In the rows, zero is written as 128.
runs of hidden systems
trace 1, K419 (11 x 18)
[[130 151 160 152 110 141 111 137 109 152 124 118 121 116 158 157 152 138]
 [130 106 148 147 143 123 110 127 119 153 156 131 145 115 111 168  99 134]
 [127 123 137 116 147  88 103 118 152 129 150 122 117 149 117 130 124 167]
 [126 120  93 128 125 124 101 151 149 129 116 106  85 123 114 136 134 124]
 [132 111 104 141 106 105 136 174 127 129 117 162 142 131 110 132 137 131]
 [144 146 155 135 107 131 131 145 117 137  91 117 125 156 139 135 141 156]
 [123 118 164 162 119 138 121 120 111 151 119 125 105 109 106 153 126 109]
 [119  99 149 116 122  93 124 128 132 155 163 145 142 113 134 137 138 159]
 [153 143 128 117 159 129 119 142 161 133 126  93 108 125 127 151 117 158]
 [104 130 107 160 123 103 110 149 137 105 136 140 113 122  97 156 140 105]
 [139 116 106 116  82 123 110 153 113 136 133 137 143 153 138 131 144 160]]
trace 2, K617 (11 x 18)
[[ 90 113  89  80 111 132  92  71 122 116 130 139  72 130 142  99 150 128]
 [159  94  83 126 119 127 150 185 160 167 120 159 134 101 123  71 119 112]
 [128 167 161 118 152  89 185 155 128  92  75 107 158 155 124 122 147 126]
 [106 119 142 146  93 195 149  69  89  91 118 148  96 119 155 160 141 110]
 [148  94 139 140 119 133 139 115 142 174 214 144 178 103 118 101 101 111]
 [124 208 152  81 195  93 118 113 156 130 111  87 122 125 131 107 126 150]
 [ 88 105  65 165 143 161  99 117 124  73 105 162  70 112 168 143 128 102]
 [156  77  78  99  86 123 154 171 123 138 169 136 214 146 126  94 118 124]
 [159 208 177 101 142 133 158 100 141 123  63 103 103 176  89  86 123 152]
 [ 55  89 141 193 117 132 122  89  96 108 118 171  71  96 151 129 154  59]
 [160  76 118  71 123 140 165 152 114 186 179 130 226  76 159 124 110 151]]
trace 3, K251 (11 x 18)
[[125  91  88 111 128 120 164 100 170  94 172 143 128 127  78  87 110  93]
 [124 175 118  90 124 111 164 117 135 111 111 150 140 130 160  44 161 119]
 [138 139 113 154 153 198 162 132 118 122  93 154 129  85 162 115 101  88]
 [104 102 159 139 133 132 168  90  91  92 157 147 194 147 136 135 102 104]
 [129 137 151  71 149 159 138  48 129 134 142  95 108 122 147  99 115 137]
 [110 109  98 145 172 119 134 118 169 119 165 148 111  83 116  96 104  76]
 [111 137  96  80 141  97 163 135 124  89 126 138 179 141 175  92 145 136]
 [159 153 103 127 139 219 154 104 134 101  97 131 105 130 141 108  95 115]
 [ 93 101 143 163 111 121 150  97 100 107 154 159 153 134 116  96 124  58]
 [128 131 152  55 145 139 152  85 108 161 120 121 153 102 169  93 128 150]
 [137 121 137 167 199 150 163 111 174 108 136 131 105 102 124 119  78 102]]
trace 4, K208 (11 x 18)
[[102 107 111 123 137 122 111  91 139 165 130 191  88  76  97  64 116  90]
 [133  95 107  91 137 100 185 171 134 138 111 128 174 122 212  74 145 144]
 [145 157 138  97 134 182 199  99 113  72  71 112 129 138  90 163 109 129]
 [ 93 126 155 188  81 143 133  73 119  97 183 181 101 132 154 116 163  92]
 [155 142 127  70 107 147 112 129 104 190 177  73 193 107 157 105 133 125]
 [126 183 145 123 229 122 148  93 162 101 115 156 126  96  84 125  75 124]
 [ 64  90  70 127 120 116 106 109 118  71 133 130  94 148 217 105 163 104]
 [184  83  81  68  83 192 156 131 118 158 136 134 177 126  77 117  82 136]
 [127 178 199 174 162  90 187 105 166 103 110 160 119 169 110  53 128 111]
 [ 75 130 115  89  91 162 103 103  50 141  80  95  98  87 211 134 187  92]
 [168  80 136 126 140 169 185 118 143 145 200 189 205  72  94 173  66 153]]
trace 5, K419 (11 x 18)
[[ 89 115 154  84 150  93 215  96 104  88 111 150 189 129 131  91 134 103]
 [143 169 132  87 118 211 169  58 136  92 134  99  89 112 177 119 151 138]
 [131 136 116 158 143 157 165 119 138 121 198 123 174  81 113  99 107  33]
 [107 194 117  54 152 110 120  83 105 100 149 150 195 146 158  83 128 152]
 [134 140  77 155 168 217 104  87 136  96 121 116  83 136 171 102  82  90]
 [ 85  66  99 108 131  92 164 117 100 104 137 146 187 141 111  70 109  51]
 [152 158 117  47 122 176 170  78 123 114  73 138 113 150 166  72 133 177]
 [125 131 136 195 153 186 189 118 144 108 123 110 106  87 147  98 119  26]
 [ 91 136 137  55 110 103 168  87  76 107 166 146 225 104 137 121 156 118]
 [182 186 126 118 167 227 132  71 164 111 149 119 107 133 169 103  83 164]
 [ 75 125 108 165 171  95 123 116 129  98 164  99 152 120 115  83 115   8]]
trace 6, K927 (11 x 18)
[[179 179 137 112 106 155  86 176 123 190 111  52 123 136 145 140 140 154]
 [102 147 133 199 177 104  82 144 124 112 100 179 111 122  65 173  88 102]
 [ 99  57 134 106  75  75  75 130  97 156 147 116 121 172 169 140 167 174]
 [204 132 136 123 130 184 149 163 159 162  65  86  93 130  61 161  84 158]
 [ 71 146 175 181 135  20 114 123 148 110 147 175  99 137  79 119 173 112]
 [144 121 115  85  53 160 108 171  80 177 105  92 126  99 186 180 189 172]
 [181 149 157 206 164 149 128 150 164 129 150 157 146 136  32 183  51 132]
 [ 51 148 163 112 113  34  51  91  99 119 145  75 102 176 153 121 194 124]
 [177 104  61 109  95 219  91 174 116 183  63 142  76  67 115 181 101 165]
 [136  98 176 201 156  16 129 170 184 129 189 158 174 191  53 113  98 131]
 [ 94 182 152  58  91 119 105 120  63 120  25  47  79 151 180 154 212 158]]
trace 7, K927 (11 x 18)
[[117 103 147  94 145 111 132 114 103 131 139 115 175 137 132 149 109 145]
 [138 139 127 123 148 157 131  98 159 110 119 118  77 135 132 133 119 152]
 [111 104  95 131 107 107 127 144 141 124 150 127 115 108 103 113 146  86]
 [152 158 125  94 115 128 136 149 113 146 115 149 171 132 136 115 131 162]
 [132 147 145 188 151 152 135 130 132 104 116 127 108 150 150 129 117 112]
 [ 90  85 126 110 105 118 123 105  90 133 135 122 138 118 117 139 132  96]
 [165 130 136 100 142 146 132 116 153 160 139 141 124 120 133 119 105 178]
 [113 141 126 159 162 100 137 148 162 101 130  91 109 129 128 124 138  91]
 [105 124  93  89  93 129 125 125  89 115 112 165 145 110 128 144 152 134]
 [181 130 140 161 119 163 137 135 156 143 156 145 137 157 141 110 103 156]
 [ 98 151 152 133 153 102 126 118 107 118 105  76 128 138 110 117 132  67]]
trace 8, K444 (11 x 18)
[[115 107 135  50 105 119 190  91 105  86 119 105 158 133 102 157 144 142]
 [168 177 118 129 110 179 124  90 183 131 167 153  76 114 112  99 130 155]
 [ 97 167 112 150 136 102 116 155 115 132 151  98 162  95 133 104 150  38]
 [124 137  98  82 149 138 103 121  87 116 108 181 184 143 158 141  97 185]
 [149  99 135 195 151 165 146 112 165 103 133 116  88 176 156  99  92 103]
 [ 89  94 113  67 104  93 154 118  91 133  85 108 134 115  85 100 150  77]
 [169 137 123 120 124 146 149 135 167 152 130 207 113  93 153 106 133 202]
 [126 162 155 177 152 143 175 153 136 101 131  56 136 114 151 137 149  57]
 [ 95 132 110  51 113 140 118  68  72 103 124 172 160 113  98 169 124 150]
 [168 120 128 176 131 161 120 115 191 140 208 140 114 154 174  72 111 136]
 [104 143 103  95 164 106 125 153  99 130  72  55 154 124  94 106 115  49]]
trace 9, K495 (11 x 18)
[[109 122 160 129 101  89 136 133 102 118 103 125 130 155 128 141 163 137]
 [157 121 150 137 104 160 123 130 131 166 128 137 102 108 129 159 130 165]
 [125 134 165 166 152  92 130 141 147 130 168 115 143 130 103 146 124 112]
 [105 160 131  95 138 106  85 110 112 125 120 116 117 124 139 155 146 164]
 [146 109  93 167 126 143  92 159 154 138 148 150 108 122 118 148 108 140]
 [121 125 139 124 119  79 117 151 113 123 131  97 163 176 100 127 130 122]
 [135 139 139 125 114 145 102 125 117 152  72 142  75 135 128 136 133 164]
 [130  75 147 190 106 107 137 159 144 146 164 138 126 125 125 139 133 107]
 [129 154 168  80 133  95 134 125 113 146 119  91 156 125 112 155 144 160]
 [135 154 127 172 145 152 104 123 162 113 125 153  59 114 129 155 128 151]
 [104 102 117 141  98  92  96 148 111 127 188 111 169 135 125 152 147 100]]
trace 10, K227 (11 x 18)
[[124 131  98 124 131  75 116 170 161 130 157 115 136 103  81 138 145 118]
 [141 165  96 114 103 114 104 166 126 114 114 148 146 158 143 135 152 173]
 [146 136 115 182 124 157  98 165 120 139  99 115 113 153 121 131 108 101]
 [108  98 169 133 113  91 105 117  86 153 109 126 139 159  92 136 117 128]
 [144 108 161 126 130 132 130 127 145 168 112 138  88 113 146 140 128 181]
 [124 109 128 146 148  92 148 169 160 133 127 104 113  90  99 150 138 106]
 [125 149 117 102  91  98 126 144 124 106 140 137 147 136 121 164 166 168]
 [167 159 114 174 110 169 101 158 147 138 138 127 113 139 136 136 124 132]
 [107 136 146 148 137  86  89 143 102 147 124 114 153 151  92 126 115  96]
 [128 107 138 114 128 120  94 122 113 154 103 156 112 141 150 141 121 192]
 [143  83 122 155 149 121 143 165 163 145 113 100  93 116 114 135 110 110]]
trace 11, K227 (11 x 18)
[[134 128 123 157  94 166 119 129 105 109 121 135 123 150 124 168 126 128]
 [137 117 164 158 113 122 110 120 128 160 156 114 126 147 103 117 117 116]
 [122 144 153 104 153 101 107 122 126 166 117 130 120 105 127 127 128 151]
 [119 101 104 141 150 117 129 156 145 119 121 149 117 106 141 146 125 141]
 [140 113 111 115 112 118 143 155 134 106 128  93 142 153 115 146 136 131]
 [147 164 127 130  98 148 119 119 126 130 117 142 108 142  95 127 137 137]
 [117 126 145 167 117 113 111 145 122 157 132 137 129 124 140 113 138 106]
 [130 120 149 113 146 119 128 135 106 148 116 119 157 122 131 156 114 151]
 [131 120 130 146 149 126 129 121 157 110 126 136  90 135 118 148 117 150]
 [118 113 108 118 106 104 117 142 137 133 144  94 117 124 121 125 153 111]
 [156 148 119 115 107 137 131 148 126 142 122 160 149 122 107 128 128 155]]
trace 12, K444 (11 x 18)
[[164 132 110 146 117 213 157  97 167 130 174 114  99  98 157  94 118  94]
 [102 161 112  91 160  95 157 123 112 114 136 126 199  95  92  91 120  62]
 [127 166  85  92 162 163 113  98 135  99 118 181 121 138 204  95 118 179]
 [131  88  84 180 130 181 166 143 136  94 133 104 133 138 145 102 102  39]
 [113 134 125  54 114 102 176  98  97 109  84 173 178 147  94  76 125 133]
 [156 153 128 149 135 196 148 108 165 143 118 158  66 105 198  73 134 141]
 [100 110 118 130 143 132 192 143 106 105 132 105 180  71 119 135 130  35]
 [137 166 127  51 144 142 156  71 130  96 138 182 161 140 148 112 116 204]
 [143 147  99 178 147 197 129 112 168 106 156  87  78 121 162  84 119  55]
 [ 83 116  77  68 123  93 144 125  76 111 118 162 206 109  91 101 125  77]
 [172 157 119 122 145 170 142 115 164 123 116 185 123 165 203  69 107 205]]
trace 13, K208 (11 x 18)
[[181 134 146 156  69 138 170 155 146 125 135 142 148 177  77 121 128 142]
 [118 198 187 166 109 119 103 124 101 153  98 112 104 137 130 116 164 104]
 [107 109 142 137 145 136  90 132  88 176 143 147 144  58 156 182 119 134]
 [143 101 138 116 182  91 138 136 172 112 179  96 157 149 129 160  95 172]
 [117 148  87 110 129 122  97 112 160  92 103  83  51 153  89 123 142 118]
 [129  93  72 156  79 128 107 173 127 154 128 202 122 100 122 106 141 110]
 [163 142 162 126 127 103 162 185 114 150  97 119 199 175 139 110 119 158]
 [106 159 183 153 149 156 121  86  95 109  63 109  72 138 107 175 119 119]
 [ 98  49 133 159  91 119 105 122 118 156 199 146 119  90 163 161 150 118]
 [183 148 134  64 143 101 142 158 174 162 164  62 167 130  97 129 117 177]
 [106 206 114 164 174 124 113 127 165  75  76 148  53 117  96 134 135 109]]
trace 14, K617 (11 x 18)
[[118 128 110 181 145 147 109 139 124 119 127 147 118 120 134 133 110  88]
 [122 111 119  95 126 108 121 126 106 130 147 126 187 149 140 121 117 140]
 [150 137 134 115 141 157 129 100 148 129 100 116  85 152 119 107 109 148]
 [ 89  90 119 148 117  91 134 134 132 119 130 147 112 116 111 118 147  86]
 [147 133 127  84 111 138 157 147 118 148 118 136 165 106 156 129 146 158]
 [150 155 155 178 153 152 151 123 161 108 122 120 105 143 115 135 105 118]
 [ 79 127 124 122 114 104 105 106  97 113 160 124 147 118 133 140 152  92]
 [166 133 110 101 129 170 112 127 138 167 135 153 136 113 151 107 103 169]
 [124 129 134 163 170  89 131 149 161 108 118 102 113 160 106 107 108  98]
 [ 86 117 101  80  97 127 121 106  81 108 100 139 130 120 144 149 161 126]
 [183  95 131 153 107 169 160 140 159 156 140 169 128 128 130 104 101 152]]
trace 15, K251 (11 x 18)
[[156 102 166 198 105 207 145 123 107 136 138 141 128 132 184 163 115 128]
 [117 115 182 104 124 110 138  94  97 146 166  68 173 125  63 162 114  93]
 [114 159 144  93 171  96  85  77 161 144 143 159  75 107 129 117 125 186]
 [127  98  68 161 154 112 119 191 175 121 162  93 120 108 175 122 139  92]
 [138 149  73  74 108 125 138 154 103  86  87 143 185 166  83 138 118 143]
 [145 142 152 181  91 185 114  93 124 128 106 163  73 179 156  91 131 136]
 [108  75 151 137 102 116 139 149  85 186 132  96 157  81 114 125 140  51]
 [144 138 180  85 177  93 152 107 134 145 113 171 157 123 107 144  95 209]
 [118 138 138 180 157 138 139 121 183  84 151  68  54 130 174 150 154 110]
 [107 119  50  72  90 118 116 146 104 112 158 143 172  79  76 160 144 100]
 [180 181 134 141 126 147 107 124 153 140 142 177 148 191 153  69 104 192]]
trace 16, K495 (11 x 18)
[[132 140  99 144  72 125 140 171 124 124 136 140 142 119 113 117 167  93]
 [151 173 158 130 111 146 144 138  96 140 108 151 176 142 134 131 126 148]
 [126 124 170 173 155 165 121  97 115 129 126 123 110 134 157 145  98 118]
 [ 97  80 135 104 145 103 117  94 120 139 168 122 134 105 118 139 115 117]
 [146 137  99  87 157 104 124 140 174 136 129 120 115 123 120 105 118 160]
 [121 144  90 154 117 127 133 165 142  89 106 112 104 140 130 126 153  96]
 [129 124 118 117  64 143 134 130  87 125 122 164 158 135 117 138 144 135]
 [172 143 173 153 136 157 140 125 134 163 129 126 144 149 134 109  98 140]
 [ 88 119 165 145 166 110 128 101 109 126 116 102 111 115 134 137 126  90]
 [115  93 103  89 130 113 126 113 140 134 153 163 121  88 138 145 135 168]
 [167 142  99 131 145 127 140 166 181 116 151  88 138 144 118 119 118 124]]

runs to name
trace 17 (2 x 18)
[[129 104 139 139 168 135 105  98 146 101 141  40  90 173 131 173 101 137]
 [113  92  85 112 101  99 118 117 151 126 154 159 102 112  39 120 127 105]]
 | K419
trace 18 (2 x 18)
[[155 101 115 141 125 188 155 122 120 113 124  90 145 169 159 102  92  91]
 [104 114 148  96 126 132 164  68 102 126 100 142 125 120  88  89 115  91]]
 | K495
trace 19 (2 x 18)
[[128 126 118 142  93 137  81 132 117 189 154  65 109 113 109  84 139  48]
 [127 147 127  96 186 100  94 153 104 181  87 185 167  85 114 127  86 161]]
 | K927
trace 20 (2 x 18)
[[122 115  87  99 127  80  60 136 122 135 124 154 144 190  97 101  98 162]
 [130  91 119 112 101 112 118 149 131 152  49 104  63 170 137  85 146 140]]
 | K617
trace 21 (2 x 18)
[[135  91 113 145 115 179 109  91 124 121 131 161 100 148 130 135  95 140]
 [127  88 144 127 133  85 150 142 144 154 133 100 140 151 123  70 124 102]]
 | K419
trace 22 (2 x 18)
[[149 192 112 114 162  77 107 190 152 138 107 123 164 160 134  83 128 150]
 [110 137 105 151 152 162  98 134  86  99  39 146  95 143 125 156  99 116]]
 | K208
trace 23 (2 x 18)
[[100 131 181 130 121  97 119 131  78 164 100 144 148 115 139 139 145 125]
 [144  97 151 149 152 145 140 129 140 137 138 137 119 108 153 180 107 171]]
 | K227
trace 24 (2 x 18)
[[139 149 147  97 133 110 148 123 133 135 102  98 133 149 123  85 137 126]
 [117 129 124 145 121 153 143 129 123 126  98 156  86  92 147 127 146 111]]
 | K495
trace 25 (2 x 18)
[[ 75 118  87 145 197 105 101 118 136  82 127 168 108  84 107 167 102 101]
 [131  88  74  92 102 119 131 135 139  96 178 130 169 178 202 103 146 165]]
 | K251
trace 26 (2 x 18)
[[113  77 156 154 165 112 105 129 127 159  67 130  60 149 164 120 105 153]
 [123  35 138 114 120  91 174 155 142 142 104 114 105 103  85 165 135 134]]
 | K927
trace 27 (2 x 18)
[[164 113 171 115 118 116 170  89 193 149 223 121 126 112  98 111 131 154]
 [118 227 110  94 175  97 117 139 170 122 140 110 123  71 143 104 165 124]]
 | K227
trace 28 (2 x 18)
[[148 155 108 136 124 181 189 122 156  76 126 150 108 110 148 135 138 134]
 [122 152 126 134 100 159 145  96 111 102 185 119 169 130 138 118 138  81]]
 | K495
trace 29 (2 x 18)
[[128 143 115 115  90 122 102 129 116 150 139 119 136 148 131  82 150 106]
 [138 134 124 141 152 141 112 149 112 161  96 159 142 114 127 124  93 130]]
 | K444
trace 30 (2 x 18)
[[141 132  72 102 176 201 106 119 135 149 118 117 107  66 161 119  86 110]
 [117 113  86 141 172  66 140 154 170  72 152 168 170 167 109 102 100 124]]
 | K617
trace 31 (2 x 18)
[[124 137 157 170  86 145 157 148 127 172 132 136  93  51 152 119 188  78]
 [145 167 155 147 171 133 149 162 112 143 150 148 218  80 139 174 102 130]]
 | K617
trace 32 (2 x 18)
[[113 172 126  95 207 168 122  93 103 108 125 125 164  82 175 172  89 144]
 [102  75  80 151 160 134 125  87 162  59 184 150 116 157 138 122  89 108]]
 | K227
trace 33 (2 x 18)
[[157  94 137 121  71 106 123 173 124 180 104  93 117 163 121 106 153 140]
 [142 138 164 150 119 110 142 163 127 162  64 143  96 114  71 152 132 143]]
 | K251
trace 34 (2 x 18)
[[143 108  98 130 114  92 122 171 152 114 147 139 153 145  71 156 118 144]
 [134 183 145 124  95 110 110 130 123 117 100 118 113 188 128 112 160 158]]
 | K927
